Questions about the matrix below.
1) Read off the entry just right of the largest entry.
2) Read off the bottom-right entry.
3) Read off the 2nd entry from the end, reading row by row.
4) Read off the entry in the bottom-left corner.
5) Read off the smallest entry in the first row.
6) Read off the first entry, reading row by row.
7) Read off the smallest entry in the first column.
[[126 125 113 118 126]
 [131 136 140 136 134]
 [126 127 114 118 125]
 [129 122 118 121 123]
 [124 140 158 141 137]
 [128 122 114 119 122]
 [131 122 111 125 122]
 [130 121 111 120 128]]
1) 141
2) 128
3) 120
4) 130
5) 113
6) 126
7) 124

[[134 124 126 135 122 144 132 149 124 122 128 125 140 124 127]
 [122 118 132 115 136 115 127 114 123 147 134 126 129 131 115]
 [138 137 124 117 133 119 129 115 128 136 122 135 131 132 150]
 [120 111 112 128 135 123 141 117 128 128 119 131 120 126 102]
 [123 119 132 124 131 122 124 124 125 133 128 128 123 125 119]]
The entry directly above 111: 137
The largest entry in the last column -> 150
The last entry, reading row by row is 119
The entry in the top-right corner -> 127
Read off the third entry from the end, reading row by row.
123
The 2nd entry on the diagonal from the top-right corner -> 131
The entry directly below the centre entry -> 117
The smallest entry in the last column -> 102
The first entry in reading order -> 134
The first entry in the row that holds the largest entry -> 138
Read off the third entry on the main diagonal.
124
Read off the second largest entry.
149
The entry just left of 118: 122
Read off the 2nd entry from the end, reading row by row.
125
Read off the fourth entry from the end, reading row by row.
128
The 2nd entry on the main diagonal is 118
The third entry, reading row by row: 126
The 4th entry in reading order -> 135
Read off the smallest entry in the first column.
120

[[130 131 123 114 126 132 139 132 134 121 134 118 137 131]
 [126 125 128 135 123 121 123 139 134 139 133 134 151 129]
 [127 129 135 138 128 133 130 146 127 116 132 116 123 119]
 [121 126 126 134 134 139 103 126 141 125 102 128 131 143]
 [124 125 116 118 123 134 123 156 121 140 122 128 120 137]
 [118 130 125 119 134 128 128 134 142 140 114 120 125 117]
 [115 130 118 131 113 118 124 122 127 135 140 135 150 122]
 [133 126 134 131 117 125 133 118 132 128 143 134 127 109]
 [132 130 128 126 125 136 135 151 133 120 121 134 144 133]
 [131 127 119 144 124 128 109 142 129 152 123 121 117 116]
 [136 134 133 142 141 125 118 142 120 115 138 132 138 135]
 [123 126 116 139 130 112 134 146 117 134 122 128 133 122]]
The entry directly above the smallest entry?
A: 132
The entry directly below 103?
A: 123
The 3rd entry from the end, reading row by row?
A: 128
The first entry, reading row by row: 130
The entry in the bottom-right corner?
A: 122
The second entry in reading order is 131
The second entry on the main diagonal?
A: 125
The minimum: 102
The first entry of the smallest entry's row: 121
The entry just right of the smallest entry?
A: 128
The entry in the top-right corner -> 131
The largest entry in the first column?
A: 136
The entry just right of the largest entry -> 121
The fifth entry from the end, reading row by row -> 134
The smallest entry in the last column is 109
The smallest entry in the first column?
A: 115
The largest entry in the first row?
A: 139
The smallest entry in the first row: 114
The second entry from the end, reading row by row?
A: 133
The bottom-left entry?
A: 123
The entry just left of 113 -> 131
The third entry on the main diagonal -> 135
The entry directly above the largest entry?
A: 126
The 2nd largest entry is 152
The bottom entry of the column that holds the smallest entry?
A: 122
The entry directly below the largest entry -> 134
The maximum is 156
The 3rd entry, reading row by row?
A: 123

x = 135,124,144,147,131,157,126,127,112,146,125,105
Read off the entry just right of 127.
112
The entry just left of 124: 135
Read off the entry just right of 146.
125

arr =
[[141 114 135 142 120 113 117 112]
 [132 114 149 139 123 125 103 110]]
Counting starts at 0.
Find the entry at row 0, column 1.
Answer: 114
The entry just right of 123: 125
Find the entry at row 1, column 1.
Answer: 114
Find the bottom-right entry.
Answer: 110
The entry directly above 110 -> 112
Find the entry in row 0 and column 0.
Answer: 141

B = ((144, 135, 140, 140, 124, 102), (155, 121, 123, 143, 112, 119), (102, 134, 132, 114, 147, 143), (108, 140, 145, 122, 148, 116), (148, 127, 134, 142, 115, 105))
Find the maximum.
Answer: 155
The entry just right of 114 -> 147

m =
[[140 119 141 118 136 137 129 122 131 129 139 112 123 134 118 118]
 [134 135 122 140 141 131 123 128 129 119 140 124 126 126 108 132]
 [139 130 111 133 127 127 124 133 122 116 137 136 139 129 137 116]
 [133 106 128 128 122 120 132 128 135 127 124 117 126 113 122 125]
 [129 126 126 134 132 143 128 138 128 132 111 116 133 142 128 109]
 [130 126 119 123 127 133 109 125 134 103 126 132 127 125 135 126]
 [120 128 115 134 137 133 117 132 117 114 131 154 144 127 141 126]
 [135 125 125 120 133 136 132 120 123 133 123 122 134 117 109 127]]
Indices start at 0.
The entry in row 0 and column 0 is 140
The bottom-right entry is 127
The entry in the bottom-left corner is 135
The entry at row 1, column 0: 134
Find the top entry of the column that holds the smallest entry.
A: 129
Find the entry directly below 142.
A: 125
Find the entry just right of the largest entry.
A: 144
The smallest entry: 103
The entry directly above the smallest entry is 132
Find the entry in row 2 and column 0.
A: 139
The entry at row 2, column 2: 111
Find the entry in row 2 and column 1.
A: 130
Find the top entry of the column that holds the largest entry.
A: 112
The entry at row 1, column 1: 135
The entry at row 0, column 1 is 119
The entry in the top-right corner is 118
The entry directly below the largest entry -> 122
Find the entry just right of the smallest entry.
A: 126
The entry just left of 114: 117

Read these off the array that follows.
1) Read off the 2nd largest entry.
2) Read off the entry in the bottom-right corner.
3) Read off the smallest entry in the last column.
4) Read off the entry just left of 143.
5) Read off the top-left entry.
[[156 103 121 125 143 148 142]
 [152 111 119 127 131 148 150]]
1) 152
2) 150
3) 142
4) 125
5) 156

M =
[[133 139 123 131 119 112 126 125 137 117 131 122]
 [127 125 136 135 132 132 135 122 123 118 118 150]
 [126 101 126 132 125 130 110 126 124 138 138 134]
 [127 138 132 126 137 137 121 124 127 137 130 122]
 [128 130 112 123 116 123 138 118 124 112 127 110]
 [132 130 112 128 121 121 133 130 129 125 128 119]
 [135 119 119 125 140 123 129 133 124 119 130 109]]
The last entry, reading row by row: 109
Report the entry directly above the smallest entry.
A: 125
The entry just left of 139 -> 133
The entry just right of the smallest entry: 126
Report the first entry of the largest entry's row.
A: 127
The entry directly above 109: 119
The largest entry in the first column is 135
Report the entry directly below the largest entry.
A: 134
The largest entry in the last row: 140
Report the fifth-last entry, reading row by row.
A: 133
Report the 4th-last entry, reading row by row.
A: 124
The smallest entry in the first row: 112
The top entry of the column that holds the largest entry: 122
Report the entry directly above 136.
A: 123
The largest entry in the first row: 139
Report the third entry on the diagonal from the top-right corner.
A: 138
Report the entry just left of the largest entry.
A: 118
Report the fourth entry, reading row by row.
A: 131
Report the maximum.
A: 150
The smallest entry in the first column is 126
Report the second-last entry, reading row by row.
A: 130

[[134 135 121 142 130 121 112 119 135]
 [129 129 153 130 123 125 119 115 136]
 [133 121 152 124 124 129 130 120 125]
 [131 137 108 146 125 120 117 121 134]
 [133 121 152 122 127 129 131 120 125]
 [130 137 106 140 124 116 132 118 132]
 [125 136 103 141 126 125 123 119 133]
 [123 123 129 130 131 144 114 140 125]
 [134 126 146 122 128 123 136 115 127]
 [120 128 109 134 132 143 116 146 127]
 [118 124 116 125 132 146 126 147 123]
 [129 132 106 133 142 135 115 139 129]
 [119 131  99 131 126 133 136 129 127]
 [122 129 104 129 136 141 126 145 124]
 [121 121 124 122 132 146 126 148 123]]
Indices start at 0.
The top-right entry -> 135
Find the entry in row 2 and column 0.
A: 133
Find the entry in the bottom-right corner.
A: 123
The entry at row 1, column 0 is 129
The entry in row 1 and column 1 is 129
Find the entry in row 0 and column 2.
A: 121
The entry directly below 114: 136
Find the entry just right of the smallest entry.
A: 131
Find the entry in row 0 and column 0.
A: 134
The entry directly below the centre entry is 128
Find the entry at row 1, column 2.
A: 153
Find the entry at row 2, column 2.
A: 152
The entry in row 0 and column 1 -> 135
The bottom entry of the column that holds the smallest entry is 124
The smallest entry is 99
Find the entry directly above 139.
A: 147
Find the entry just left of 145.
A: 126
The entry just left of the smallest entry is 131
Find the entry just right of the centre entry.
A: 144

Read these off the matrix that follows. Rows and columns are numbered from 0.
1) Report the entry at row 1, column 1.
2) Report the entry just right of 137.
3) Report the entry at row 2, column 2.
4) Report the top-right entry.
5) Report the top entry of the column that holds the smallest entry.
6) Report the entry just left of 105.
7) Report the entry just right of the smallest entry.
8) Report the entry in the bottom-right corner.
[[137 111 117 120 155 134]
 [136 118 107 136 139 132]
 [119 110 123 129 126 113]
 [135 118 135 122 139 141]
 [138 144 119 133 111 144]
 [145 108 130 109 139 128]
 [146 114 109 153 105 141]
 [128 110 144 110 151 124]
 [127 136 135 132 111 122]]
1) 118
2) 111
3) 123
4) 134
5) 155
6) 153
7) 141
8) 122
